Small tables with named rows and columns. After each table, cells are looked up by row and column.

Dotared:
cols = Zod, Tibu
Med: [7.36, 4.00]
Gep: [8.11, 2.90]
Fon: [6.53, 7.85]
Ded: [7.07, 4.46]
Namovig: [6.30, 6.98]
Pefumi: [8.91, 1.90]
Mup: [6.81, 5.00]
Bipos: [6.65, 5.30]

What is the Zod of Pefumi in Dotared?
8.91
What is the Tibu of Namovig in Dotared?
6.98
What is the Tibu of Med in Dotared?
4.00
What is the Zod of Ded in Dotared?
7.07
What is the Tibu of Ded in Dotared?
4.46
What is the Zod of Namovig in Dotared?
6.30
What is the Tibu of Bipos in Dotared?
5.30
What is the Zod of Bipos in Dotared?
6.65
What is the Zod of Fon in Dotared?
6.53
What is the Tibu of Gep in Dotared?
2.90
Row with the largest Tibu: Fon

Ganam
columns: Tepu, Fefe, Togodav, Ref, Mikov, Gom, Fum
Kif: [149, 184, 95, 118, 217, 147, 129]
Naz: [80, 134, 139, 133, 104, 112, 132]
Lamen: [139, 217, 123, 92, 20, 121, 130]
Zurulup: [87, 136, 97, 152, 126, 181, 108]
Kinolo: [221, 248, 122, 130, 61, 143, 84]
Lamitiv: [153, 195, 161, 95, 77, 179, 127]

What is the Fefe of Lamen in Ganam?
217
What is the Gom of Kinolo in Ganam?
143
What is the Fum of Naz in Ganam?
132
What is the Fefe of Kif in Ganam?
184
What is the Tepu of Kinolo in Ganam?
221
What is the Ref of Naz in Ganam?
133
What is the Mikov of Kif in Ganam?
217
Which row has the largest Tepu? Kinolo

Veruno =
	Vemu	Migesav	Zem	Zek
Laduda	142	94	79	51
Lila	72	156	88	21
Ris	92	84	166	25
Til	63	50	17	193
Dez	112	70	99	64

Migesav of Til = 50
Zem of Til = 17
Zem of Ris = 166
Zek of Ris = 25
Zek of Til = 193
Migesav of Dez = 70
Vemu of Til = 63
Zek of Laduda = 51
Vemu of Lila = 72
Migesav of Lila = 156
Zek of Lila = 21
Vemu of Dez = 112
Migesav of Ris = 84
Zem of Dez = 99
Zem of Laduda = 79
Zek of Dez = 64

Nudidir
         Ferup  Lonu  Vepif  Zaf  Nokep  Baneba  Bagov
Givuves     89   101     84  136    135     206     73
Nete        73    88     73   41     89     117     97
Vinet       78    60     80    7    103     130     86
Saluda     133     9     95  134     99      82    132
Gunokon    115    25     83  134      7      87     32
Guk         75    98     72  160     87      81    155
Ruv         71   105     53   40     94      86     91
Buf        129   139     90   40    157      67     98
Zep         80   100     82   89     98      71     97

Vinet, Lonu => 60
Buf, Zaf => 40
Nete, Zaf => 41
Zep, Bagov => 97
Ruv, Nokep => 94
Saluda, Bagov => 132
Guk, Lonu => 98
Givuves, Nokep => 135
Nete, Bagov => 97
Ruv, Ferup => 71
Zep, Ferup => 80
Gunokon, Bagov => 32
Saluda, Nokep => 99
Guk, Zaf => 160
Ruv, Zaf => 40
Which row has the largest Ferup? Saluda

Table Bap
columns: Zuvo, Gim, Korolu, Gurare, Gazam, Fadub, Gesaso
Lata: [-0.50, -0.58, 0.19, 0.04, -0.32, -0.82, 0.06]
Bam: [-0.45, -0.54, 0.13, 0.08, -0.27, -0.73, 0.02]
Digopu: [-0.43, -0.51, 0.11, 0.10, -0.25, -0.64, 0.01]
Pak: [-0.56, -0.43, 0.53, -0.33, -0.67, -0.72, 0.23]
Vogez: [-0.54, -0.60, 0.27, -0.03, -0.39, -0.90, 0.11]
Kuniso: [-0.58, -0.59, 0.37, -0.12, -0.50, -0.91, 0.16]
Lere: [-0.49, -0.33, 0.54, -0.35, -0.67, -0.57, 0.24]
Sobene: [-0.59, -0.53, 0.47, -0.24, -0.61, -0.86, 0.20]

Gesaso of Kuniso is 0.16
Gim of Kuniso is -0.59
Zuvo of Pak is -0.56
Korolu of Lere is 0.54
Gurare of Digopu is 0.10
Gurare of Vogez is -0.03
Gazam of Lata is -0.32
Gesaso of Pak is 0.23
Gurare of Sobene is -0.24
Fadub of Kuniso is -0.91
Zuvo of Vogez is -0.54
Gesaso of Lata is 0.06
Gazam of Digopu is -0.25
Which row has the largest Zuvo? Digopu

Table Vado
,Ginufez,Kivo,Mapabiv,Nasifen,Zop,Ginaza,Deleg,Kob,Peb
Kuda,439,755,510,469,441,325,227,343,315
Ved,291,93,816,482,197,794,448,269,334
Dula,595,254,640,401,693,454,319,783,262
Vis,263,459,470,44,286,371,660,482,799

What is the Mapabiv of Ved in Vado? 816
What is the Zop of Dula in Vado? 693
What is the Kivo of Ved in Vado? 93
What is the Zop of Kuda in Vado? 441
What is the Zop of Vis in Vado? 286
What is the Zop of Ved in Vado? 197
What is the Peb of Kuda in Vado? 315
Row with the largest Deleg: Vis

Monotag.csv
,Gek,Vageni,Dopad,Tutovef,Tep
Zofug,89,100,192,93,113
Nama,123,106,157,192,80
Ririga,107,136,91,254,139
Vev,108,117,115,205,154
Pif,69,144,132,88,122
Paf,191,51,172,16,145
Tepela,227,165,113,111,77
Fazaba,84,221,145,180,121
Tozikim,140,170,130,111,34
Mize,130,72,166,45,123
Nibo,129,137,113,126,28

Zofug, Tutovef => 93
Tepela, Gek => 227
Zofug, Vageni => 100
Paf, Tutovef => 16
Pif, Tep => 122
Ririga, Tep => 139
Nama, Gek => 123
Vev, Tutovef => 205
Tozikim, Dopad => 130
Mize, Dopad => 166
Tozikim, Gek => 140
Tepela, Tep => 77
Tepela, Vageni => 165

Nakom:
,Reduz,Notubar,Bedeke,Legob,Toriloz,Zozarid,Par
Napaf,114,70,153,107,76,140,58
Fen,50,147,47,135,123,98,35
Relom,134,46,155,42,52,147,177
Risata,52,112,49,127,68,145,52
Zim,87,91,131,148,38,81,4
Gako,127,125,126,96,165,60,118
Pedizut,126,133,121,79,191,68,134
Tiderol,73,108,87,125,99,145,36
Gef,117,137,111,97,176,58,111
Zemal,112,134,108,112,163,68,91
Kufipa,66,174,50,145,165,39,46

Gef, Bedeke => 111
Relom, Zozarid => 147
Tiderol, Legob => 125
Gef, Toriloz => 176
Gako, Reduz => 127
Pedizut, Legob => 79
Fen, Zozarid => 98
Gef, Reduz => 117
Risata, Zozarid => 145
Zemal, Bedeke => 108
Gako, Notubar => 125
Risata, Toriloz => 68
Zim, Toriloz => 38
Napaf, Legob => 107

Table Mepit
	Fodogik	Tirito	Pak	Nupak	Demidon
Vofi	9	92	237	146	74
Laka	28	38	237	19	156
Kibuges	16	52	237	67	111
Sano	195	66	237	22	160
Fek	174	215	237	205	134
Mer	233	208	237	161	158
Nez	166	208	237	215	117
Desuris	145	197	237	227	92

Vofi, Fodogik -> 9
Nez, Demidon -> 117
Fek, Tirito -> 215
Kibuges, Pak -> 237
Mer, Tirito -> 208
Nez, Pak -> 237
Desuris, Demidon -> 92
Sano, Pak -> 237
Sano, Nupak -> 22
Desuris, Tirito -> 197
Sano, Fodogik -> 195
Laka, Nupak -> 19
Laka, Demidon -> 156
Vofi, Demidon -> 74
Kibuges, Tirito -> 52
Fek, Fodogik -> 174
Mer, Pak -> 237
Desuris, Fodogik -> 145

Pivim =
,Nep,Sef
Vezedu,0.874,0.276
Susosa,0.412,0.232
Dipive,0.802,0.310
Manire,0.144,0.082
Dun,0.255,0.845
Nutigas,0.784,0.626
Ziber,0.265,0.862

What is the Nep of Dipive in Pivim?
0.802
What is the Sef of Vezedu in Pivim?
0.276
What is the Nep of Dun in Pivim?
0.255
What is the Sef of Manire in Pivim?
0.082
What is the Nep of Ziber in Pivim?
0.265
What is the Nep of Vezedu in Pivim?
0.874
What is the Sef of Ziber in Pivim?
0.862
What is the Sef of Nutigas in Pivim?
0.626
What is the Sef of Dun in Pivim?
0.845
What is the Nep of Manire in Pivim?
0.144
What is the Sef of Susosa in Pivim?
0.232
What is the Nep of Nutigas in Pivim?
0.784
What is the Sef of Dipive in Pivim?
0.310
What is the Nep of Susosa in Pivim?
0.412

Table Zonuvuk
         Dop  Datozet  Ravati
Kob      134      152      94
Vab      152      103     164
Luz      145       66      12
Dusiker  219      170     247
Fitase   228      150     148
Diradel  155      175     171
Kuza      92      179     193
Bemovo   155      185     189
Bifi      84      201      78
Nenidut  251      182     130
Lobi     224      155      70

Dop of Nenidut: 251
Datozet of Bifi: 201
Datozet of Kob: 152
Ravati of Vab: 164
Dop of Lobi: 224
Ravati of Bifi: 78
Datozet of Lobi: 155
Ravati of Luz: 12
Datozet of Vab: 103
Dop of Fitase: 228
Dop of Kob: 134

Table Sozabak
          Vov  Gemukep  Mololo  Tigidif  Luguriv     Kud
Zutag   28622    63208    5631   -38727    -1230  -11845
Rerud   54056    73180  -18489    16894    30776    2924
Kurida  -7943    51851  -22977   -26889     8891  -64825

What is the Mololo of Kurida in Sozabak?
-22977
What is the Luguriv of Zutag in Sozabak?
-1230
What is the Tigidif of Rerud in Sozabak?
16894
What is the Tigidif of Zutag in Sozabak?
-38727
What is the Luguriv of Rerud in Sozabak?
30776
What is the Kud of Rerud in Sozabak?
2924
What is the Kud of Zutag in Sozabak?
-11845
What is the Vov of Kurida in Sozabak?
-7943
What is the Gemukep of Kurida in Sozabak?
51851
What is the Gemukep of Rerud in Sozabak?
73180
What is the Tigidif of Kurida in Sozabak?
-26889
What is the Luguriv of Kurida in Sozabak?
8891
What is the Kud of Kurida in Sozabak?
-64825
What is the Vov of Rerud in Sozabak?
54056
What is the Gemukep of Zutag in Sozabak?
63208
What is the Vov of Zutag in Sozabak?
28622
Row with the largest Gemukep: Rerud

Kemovum
fields: Giv, Zosib, Lilugu, Koz
Pubog: [852, 579, 399, 342]
Ritopar: [739, 619, 480, 419]
Mut: [341, 548, 703, 737]
Gule: [421, 575, 614, 723]
Feru: [544, 448, 464, 602]
Med: [971, 532, 312, 222]
Baz: [308, 546, 652, 735]
Tez: [627, 622, 558, 488]
Riti: [736, 530, 392, 367]
Mogofar: [586, 476, 500, 617]

What is the Zosib of Gule in Kemovum? 575
What is the Zosib of Pubog in Kemovum? 579
What is the Lilugu of Feru in Kemovum? 464
What is the Lilugu of Gule in Kemovum? 614
What is the Koz of Mogofar in Kemovum? 617
What is the Zosib of Med in Kemovum? 532
What is the Lilugu of Med in Kemovum? 312
What is the Zosib of Ritopar in Kemovum? 619

